In the rows, 128 means zero.
One turn moves each row of this set onto another row. After a few examples, where does it send each row asked below?
K951: [143  90 134 116 104 142 143 135 128 118 162 139 135 123 143 129 158 106
 127 110 137 101 100 101 121 141 105 114 131 121 149 115 124 161 149 135]
K45: [110  82 144 102 102 172 105 117 153 115 142 128 141 130 126 121 136 103
 143 111 152 105 110 132 145 144 126  96 168 125 143 113 110 138 154 138]
K447: [151 114 113  88 129 151 110 134 147 129 130 129 136 119 139 140 151 112
 134 109 161 127 130 116 164 147 113 125 152 143 127 122 135 147 160 137]
K676: [126 100 129 126 130 140 131 112 118 103 155 129 131 130 143 125 121 106
 164 129 140  98 107  97 120 153 128 104 137 140 143 128 125 155 139 121]
K785: [135  95 111 115 149 173 127 149 119 135 137 117 139 127 128 134 125 103
 159 112 138 140  96  87 121 134 121 100 118 130 148 118 128 140 131 134]
K485: [130  94 103 104 126 143 117 128 136 114 124 121 146 130 125 111 136 129
 157 103 154 124  99 124 157 172 129 100 139 129 140  87  97 134 142 108]
K252: [135  74 108  91 147 172 132 134 132  88 144 136 170 109 140 121 134 102
 145 128 161 136 125 100 145 151 124 116 136 112 135 120 142 138 138 114]
K413: [127  93 122 110 114 145 118 113 134 151 124 126 115 113 124 122 154 107
 146 112 148 134 111  96 117 126 114  89 150 127 147 123 122 148 132 147]
K274: [124  90 122  89 105 149 149 102 143 108 140 125 139 112 141 110 146 133
 109 115 162 127 107 110 123 161 125 103 147 124 141 114 145 109 140 127]
K483: [137  74 116  92 144 169 134 140 132  89 140 134 168 107 136 119 139 101
 146 131 154 147 126 101 147 150 125 116 145 115 132 121 137 136 134 120]
K830: [132  75 118  88 148 170 134 131 120  88 143 133 168 114 142 123 139 106
 143 129 158 134 131 100 146 147 134 117 136 111 132 120 146 135 140 117]
K973: [148 110 117  84 134 147 104 127 147 129 130 127 139 123 136 139 150 117
 140 109 152 134 132 119 160 147 113 128 153 139 126 124 129 151 158 137]
K431: [128  77 104  84 132 163 122 118 130 109 125 115 122 121 124 120 120 126
 131  97 123 113 110 112 134 161 128 106 132 121 168 119 144 150 174 126]
K457: [129  92 118  89 101 154 148  98 147 110 143 123 146 112 135 114 142 128
 111 114 164 126 110 111 125 163 119  96 147 127 144 121 145 111 137 126]
K985: [126  99  98 103 130 141 121 135 138 110 126 124 142 139 121 113 136 130
 155 103 154 129 106 120 153 165 131  99 133 131 134  88  98 131 142 111]
K525: [135  81 131 111 124 168 126 102 124 137 151 129 148 141 161 130 137 107
 145 121 122 130 108 117 143 128 128 111 138 122 140 130 136 146 166 151]
K910: [152 117 115  89 130 149 114 136 141 126 135 136 137 124 131 138 154 113
 129 105 158 126 133 115 166 142 117 124 151 141 126 117 135 142 155 137]
K326: [141  96 120  90 136 157 133 141 163 142 160 124 148 138 150 127 121 106
 136 125 155 109 105 104 132 147 117 107 132 137 172 115 149 119 154 128]
K233: [134  93 105 106 125 147 121 126 139 120 129 120 145 136 128 107 140 143
 154 103 146 126 101 124 160 166 125 103 139 128 144  92  96 132 144 108]
K224: [128  89 131 103 139 177 105 142 139 119 127 102 121 104 138 130 134 100
 143 110 161 103 129 101 135 140 123  96 162 106 148 111 112 140 145 134]
K268: [133 102 107 129 104 134 135 130 129 108 138 137 136 116 145 133 116 105
 132 116 150 113 105 112 117 135 128 107 143 137 138  93 110 147 145 156]
K568: [132  71 120  97 127 171 121 113 150 113 167 145 145 151 137 131 111 109
 139 127 150 112 107 129 135 154 123 117 137 113 165 108 111 128 156 129]
K221: [129  71 101  88 135 164 122 118 130 112 127 111 128 127 122 118 121 130
 128  98 121 122 102 105 129 158 129 106 133 121 163 112 150 147 172 131]
K65: [112  80 125 119 127 167 130 108 135 115 142 128 134 113 149 110 137 120
 156 124 137 135  98 118 122 132 130 108 145 103 133 120  95 142 131 132]
K996: [132  87 113 127 116 152 132 136 108 127 146 134 134 126 140 111 122 102
 152 103 163  94 100 103 150 127 112 116 138 126 141 131 137 157 141 141]
K371: [155 100 116 118 128 161 134 107 135 146 161 139 151 136 142 126 140 116
 142 116 150 131  89 114 133 138 129 113 129 133 142  92 130 125 118 138]
K74: [135  88 120  92 107 155 145  97 143 112 141 119 136 110 134 117 137 131
 116 117 166 134 113 111 126 161 116  98 147 130 141 123 155 110 131 128]
K44: [126 106 107 119 125 149 134 126 123 126 141 116 162 136 139 127 134 107
 139 130 156  89 108 115 107 141 120 113 126 111 121 113 123 150 131 133]
K867: [124  80 121  94 139 147 126 142 141 141 151 109 145 108 135 130 139  97
 143 115 185 117 109  88 128 151 117 105 143 126 160  88 128 131 129 124]
K302: [123  77 104  85 133 159 125 121 130 109 121 120 114 129 125 116 125 130
 137  98 128 117 113 105 134 158 127 107 131 123 168 122 145 150 174 128]

K431 moves to K457
K985 moves to K302
K951 moves to K44
Now find these:
K568 moves to K326
K371 moves to K785
K973 moves to K233

